128 stands for zero in the data rows.
Some points, one per row:
[123 132 114 129 117 124 125 123 100  95 132 158 104 167]
[133 140 133 145 125 106 136 133 114 143 107 128 129 128]
[150 120 118 102 128 129 155 116 144 166 152 121 152  75]
[ 98 123 142 136  95 161 138 107 125 121 122 110 175 118]
[183  82 103  94 107  84 103  80 155 111 177 140  82 139]
[139 136 134 106 142 142 144 147 109 128 175 114  77 159]
[ 95 145 143 128 132 132 142  97 122 131 124 136 134  86]
[136 156 129 128 137 118 146 127 155 164 143 109 135  84]
[170 177 126 121 131  85 164 143 116 116 115 105 125 130]
[144 116 138 121 127 156 130 177  82 150 179  97  95 218]
[101 143 128 141 140 125 142  49 119 109 134 136 139  91]
[140 135 123 121 152 123 150 136 164 170 131 111 147  86]
[132 110 100 137 188 152 135 114 165  87 116 175 168 117]
[113 115 121 139  92  99  64 113 156  90 139 136 101 155]
[104 144 134 131 140 124 138  80 126 140 124 124 132  87]
[101 151 143 134 139 126 142  90 114 140 116 127 130  87]
[123 113 142 134 135 136  90 114 111 150 122 126 140  95]
[170 103 104 144 111 130 130 189 126 131 132 125 109 174]
[181  88 118  98 112 104 106 141 176 155 171 110 109 123]
[122 140 152 143 152 123 100 111  81 140 174 100  63 174]
[169  70 100 125 110 123 155 177  51 158 172 130 114 223]
[112  80 122 125 103 110 106 196  71  84 185 188  92 215]
[136 138 121 106 141 166 159 135 154 108 152 138 119 128]
[215  51  77 142  68  87  92 117 139 116 161 128 111 216]
[122 158 134 122 112 104  99 149  94 111 117 146  86 174]
[166  98  98 148 125 121 165 175 132 176 116 122 169 139]
[125 165 118 131 155 114 157  96 137 153 142 112 125  71]
[138 130 108 134 130 103 161  63 106 110 134 130 145 107]
[118 138 134 110 145 142 136 166 120 153 114 130 146  79]
[ 97 157 158 131 133 143 145 116 133 143 124 128 138  85]
[167  87 107 105 103 112  88 109 160  98 194 125  85 176]
[147 130 133 130 118 172 147 176 154 138 105  97 147 160]
[130 111 118 150 159 126 150  65 146 102 109 140 167 126]
[113 155 158 111 113 179 134 235 111 147 148  82 106 187]
[127 133 116 129 172 146 127 134 160 105 113 145 140 119]
[180  83  87 136 115 111 137 159 116 132 130 139 115 182]
[141 120 124 114 143 149 145 157 149 126 161 128 105 152]
[129 156 130 106 130 118 111 130 115 113 117 132 100 132]
[111 123 182 157 142 122  59 126  83 153 151  99  83 158]
[136 107 116 138 135 125 118  72 169 110 136 132 130 136]
[183  86  99  97 106 132 109 107 185  88 193 128  92 157]
[136 143 127 123 114  93  87 107 171 111 154 115  81 139]
[119 140 125 111 144 148 109 141 150  99  97 153 112 155]
[ 67 133 133 155 108  81 103 151 102 101 100 176 128 108]
[122 130 128 114 125 129 121 168 122 120 145 134 100 144]
[127 146 126 134 134  94 151 124 118 159 122 123 128 103]
[248 127  83  82 135 163 204 198 170  68 179 106  85 216]
[124 114 131 146 113 135 154  68 114 130 138 143 166 118]
[107 144 149 142 136 120  68 100 115 132 117 110  93 126]
[139 151 124 101 117  95  73 151 145 118 138 133  61 146]
[102 156 150 123 132 120 145 120 130 142 125 126 132  81]
[149  91  88 188 111 123 152 141  67 112 119 176 174 182]
[136 137 135 114 129 114 105 132 116 128 118 125 113 125]
[137 122 128 110  83 137 132 190 142 126 119 111 131 158]
[132 123 139 129 174 140 150 143 134 126 151 132 113 186]
[173 127 109 110 132 165 172 175 160 120 152 118 117 160]
[100 146 142 133 135 119 130 122 109 117 144 138 101 144]
[142 120 122 129 117 131 156 160 127 174 124 118 158 107]
[162  85 118 114  83 109  96 129 160 114 150 114 108 160]
[103 111 137 149 128 108  90  77 103 124 121 150 128 105]
[147  93 140 124 121 113  81  95 160 135 143 123 118 133]
[150 106 117 108 117 105 116  81 142 123 153 131 108 118]
[113 119 155 131 134 135 107  97 108 145 146 118 121 125]
[130 120 138 136 122 123 137 137  98 153 131 115 126 158]
[101 129 148 136 131 138 125  88 126 144 122 119 144  90]
[ 97 141 143 135 141 131 143  93 132 130 119 140 138  95]
[ 88 131 127 151 126  68 114 115  88 105 111 179 120 110]
[120 147 144 112 141 149 147 141 106 116 198 122  77 171]
[136 118 127 110 138 149 145 115 124 142 183 112 124 131]
[100 144 157 149 129 131 102  85 124 148 121 110 138  92]
[109 123 156 143 134 115 108  89 108 154 126 126 125  95]
[121 120 122 128 136 160 143  66 103 113 179 114 115 149]
[142 143 136 106 133 160 123 177 167 117 145 120 103 133]
[135 123 126 122 152 121 149 150 156 162 120 120 156  92]
[ 98 154 166 130 126 153 152 127 140 146 128 136 145  82]
[132 114 122 159 106 116 149 175  92 165 101 141 150 153]
[141 160 138 116 136 200 154 160 171 100 144 106 113 148]
[104 139 124 108 126 135  91 184 120  95 119 166 105 131]
[137 106 112 143 118 119 156 105 109 145 123 127 157 118]
[155  89  91 155  86 118 121 186  62 114 103 164 122 232]
[170  70  94 171  86 115 174 173  42 134 171 149 122 255]
[127 126 127 128 148 147 115 118 130 135 125 124 147  91]
[120 113 136 128 137 122 124  78 112 148 126 132 142  92]
[ 97 160 148 127 134 106 149 106 130 125 125 145 106  87]
40 more points follow, each with its number after it:
[225 112  92  90 123 132 158 152 173  81 183 114  82 195] 0
[123 121 145 126 132 129 115  88 117 143 134 134 123 114] 1
[139 106  99 127 105 118 114 150 143  72 151 164  96 157] 2
[137 144 124 154 168 139 124 152 209  82 109 135 100 172] 3
[104 114 131 134 110 150 143  81 111 138 116 105 163 109] 4
[117 108 169 145 135 118  69  76 113 171 109 103 134 104] 5
[115 124 120 115 137 125 126 160 117 121 125 173 141  97] 6
[128 129 125 121 120 117 102 146 145 117 128 125 105 134] 7
[ 86  86 131 147  93 113 109 125 109 106 119 169 159 116] 8
[118  73  92 130 119 118 115 138 100  92 151 218 156 114] 9
[183 100 120  82  96  85  91 128 188 113 174 131  75 141] 10
[ 89 130 143 128 116 136 124 107 129 123 117 140 147  98] 11
[ 99 157 156 123 133 130 137 126 139 151 105 120 140  87] 12
[161 150 151 100 140 224 125 208 192 108 131  85  98 183] 13
[ 97 120 136 136 109 111 120 127 108 119 114 166 143 109] 14
[132 149 122 118 138 114 102 169 125 125  98 149 103 168] 15
[114 128 145 123 130 145 136 119 125 151 115 114 156  84] 16
[121 132 136 131 160 137 147 120 128 128 138 125 122 153] 17
[100 105 129 124 109 115 135 110 118 116 136 173 150 103] 18
[136 116 132 122 129 126 101 127 177 123 130 114 121 132] 19
[111  93 106 128 102 124 121 167 115  92 147 205 150 115] 20
[147  82 100 119 110 119 103 156  90  83 159 154 117 189] 21
[128 143 121 120 129 113 135  96 111 112 130 135 117 112] 22
[102 142 136 146 148 133 145  89 137 124 106 128 150 104] 23
[115 145 137 103 136 154 127 164 125 131 153 125 100 143] 24
[102 136 162 156 136 108  69  56 101 154 109 106 119 106] 25
[153  97 105 108 129 139 119 113 147  96 144 158 121 163] 26
[ 99 164 154 128 138 133 137 131 124 140 115 124 131  88] 27
[142  96 120 144 100 113 104 165  78 140 107 146 121 185] 28
[127 143 147 112 129 165 155 138 147 139 127 122 142 109] 29
[125 111 127 149 153 164 144  87 133 103 150 125 134 161] 30
[144 116 131 135 106 155 148 157 136 133 114 115 148 166] 31
[142 133 129 108 122  98 113 148 149 122 157 122  73 147] 32
[112 125 130 134 143 128 144  61 118 131 138 130 145  92] 33
[132 121 125 120 101 130 135 155 126 123 117 108 131 136] 34
[139 115 118 112 129 131  92 104 137  97 151 137  95 147] 35
[103 143 145 152 128 127 130  89 110 142 100 110 149 111] 36
[107 143 144 155 148 136 132  86 145 118 111 137 153 112] 37
[113 115 154 129 133 128 112  92 114 157 117 113 144  97] 38
[181 134  98 104 148  96 176 146 148 199 161  92 128  64] 39
Which of these numbered points is nearest to each point below, looking only along the 4 directions in which the first points spread most? Its number follows each.
[125 132 139 146 123 125 135 117 122 145 109 120 141 129] > 6
[125 123 130 111 135 137 142 118 106 137 168 125 121 128] > 17
[ 95 116 124 144 135 143 134  28 120 122 127 117 145  99] > 33
[134 151 135 125 138 131 147 145 150 174 127  94 144  76] > 29
[112 127 148 116 130 133 145  97 123 152 128 120 158  87] > 23
[135 149 125 135 140  90 157 104 110 137 123 128 128 105] > 4
[126 138 136 149 158 157 116 163 212  92 110 132 109 168] > 3
[ 69  94 132 155  97 114  92 123 106  88 113 189 142 124] > 8
[ 95 151 151 121 133 149 142 120 134 142 120 135 139  83] > 12
[167 113 116 146  99 179 172 217 132 121 115 124 135 208] > 31
[172 139 135  87 134 218 169 211 201 108 152 102 114 167] > 13
[144 143 122 112 133 133 132 127 126 105 129 112 124 146] > 17
[167 141 107  96 141 105 175 145 162 192 163 107 136  72] > 39
[103 133 105 137 151 133 102 112 124  79 116 161 128 119] > 1
[143 110 127 131 125 123 108 101 171 112 140 131 122 133] > 19
[ 82  90 120 152  90  86 102 130  96  91 128 210 154 130] > 8
[143 106 111 148 114 117 150 166  62 150 139 130 110 220] > 28
[113 106 121 139 129 126 124  75 126 128 137 133 151  97] > 33
[ 95 118 141 139 106 131 111 137 119 119 112 156 154 108] > 14
[128 110 153 153 139 124  75 103 126 128 148 113  99 161] > 35
[204 123  94 121 127  73 131 108 127 106 134 102 110 153] > 26
[129 112 110 115 145 155 130 108 140  91 141 160 144 124] > 30
[ 96  99 130 137  92 107 112 150 108 111 116 185 148 119] > 8
[121 146 130 140 118  80 155 119  91 155 105 146 138 124] > 14
[147 125 121 104  93 190 157 182 153 107 129  92 145 185] > 31
[163 107 105 114 126 105 100  82 156  95 169 139 101 131] > 35
[ 90 159 149 157 155 140 127  86 141 111 111 117 132 127] > 11
[129 118 127  92  98 139 142 157 117 130 127 139 138 132] > 34
[119 129 131 120 121 105 136 159 119 156 126 136 140  92] > 6
[167  60  98 165  89 105 164 139  57 159 106 157 173 173] > 9
[159 137 110 100 137 131 172 130 162 154 162 116 129  99] > 39
[114 138 156 114 133 132 136 148 128 171 104 105 148  78] > 12
[143 127 124 135 144 155 119 155 202  90 134 130 102 161] > 3
[120 151 134 131 134  97 151  97 119 124 127 141 116  96] > 38
[141 124 112 138 100 116 126 199  88 122 116 171 114 198] > 28
[191  94 116  98 104  88  65 108 199 121 177 109  56 170] > 10
[ 98 136 145 130 130 164 133  86 134 131 118 111 159  87] > 23
[148 126 126 131 122 133 138 145 143 136 132 125 123 153] > 34
[144 120 115 145 121  99 157 135  84 150 145 141 118 155] > 20
[146 138 130 110 104 104  80 172 167 129 133 105  89 144] > 32
[135 104 111 120 121 106 139 131 132 148 147 138 151  96] > 30
[104 138 142 161 122 123 125  90 103 148  94 108 153 126] > 36
[102 135 154 146 134 120  94  65 108 150 112 105 132 101] > 5
[141 115 122 126 106 127 139 147 129 122 119 119 132 149] > 34
[119 114 138 138 119 132 139  78 118 139 127 130 155 106] > 4
[141 108 138 148 142 110  98  99 132 191 140  79 124  91] > 1
[ 93 141 147 133 132 169 133  80 136 126 120 111 157  84] > 23
[129 132 138 141 135 108 124  90 110 141 117 118 130 101] > 38
[187  93  99 151  90 135 129 193 146  98 143 140 100 224] > 21
[125  90 117 132  90  90  69 107 150  75 162 167 110 152] > 35
[161  77 105 116 134 147 106 155 178  78 141 159 112 181] > 2
[140 116 132 134 138 138 109 133 186 107 130 130 109 153] > 19
[110  98 120 138  93 140 142  82 103 123 115 111 171 126] > 18
[119  96 156 134 133 121  99  75 107 165 119 112 148 101] > 38
[130  78 115 168  85 135 165 116  90 135 120 155 181 150] > 9
[122 146 147  97 137 136 150 173 115 150 155 125  97 134] > 24
[ 86 109 133 139  98 119 121 139 113 113 130 177 150 117] > 14
[188  84 105 110 128 118  96 122 215  90 153 128  96 187] > 10
[187 103 113 107 106 159 139 185 184 111 160 114 107 190] > 0
[159 108 121  98 115 119 108 135 147 129 136 114 117 125] > 19
[ 97 145 129 137 138 140 114 126 125 112 120 147 142  97] > 11
[170  90  99 163  98 107 168 201  91 193 104 119 167 170] > 31
[111 150 137 125 126 139 147 112 129 135 126 130 154  85] > 16
[113 119 147 140 134 116 122  76 105 143 133 134 128  94] > 38
[144 121 135 101 118 125 106 166 169 146 135 113 115 117] > 3
[174  77  80 163  99 108 165 217  66 153  92 178 169 179] > 28
[129 143 118 113 135 125 142 101 137 124 150 127 116 104] > 19
[102 149 150 130 136 134 143 116 128 148 113 117 141  90] > 12
[118 101 130 132 115 114 131 118 104 120 123 161 149 106] > 18
[ 88 121 133 154 131 113  98  95 106 104 113 159 130 112] > 5
[156 109 126 116 115 101 114  94 127 131 144 119 117 121] > 30
[114 168 148 129 133 144 143 135 151 157 118  97 140  77] > 12
[190  51 101 123 107  69  35  42 160 117 170 107  67 170] > 10
[113 157 135 116 130 139 130 178 139 102 126 143  91 144] > 24
[130 117 100 111 157 137 137 115 119 113 134 155 151  88] > 4
[106 135 147 138 137 126 111  89 121 152 116 114 129  93] > 38
[135 123 131 100 128 107  92 109 104 114 144 161  87 136] > 35
[174 129  96 102 155  81 175 114 137 183 139 107 121  71] > 39
[150 129  92  97 107 111  91 190  88  90 122 175  66 210] > 21
[120 137 144 114 152 165 128 162 106 142 173  86  88 183] > 24
[104 145 122 134 161 146 131  91 121 115 107 136 144  89] > 23
[109 142 135 163 132 105 122  98 102 148  85 103 147 123] > 36
[144 119 124 114  96 113  96 148 171 110 141 101  96 155] > 32
[131 124 124 128 173 149 139 145 135 106 150 139 113 178] > 34
[115  97 130 125 110 110 133 155 102 135 136 171 143 134] > 20
[145 137 112 125 136 118 129  96 143 143 155 112 122  99] > 19
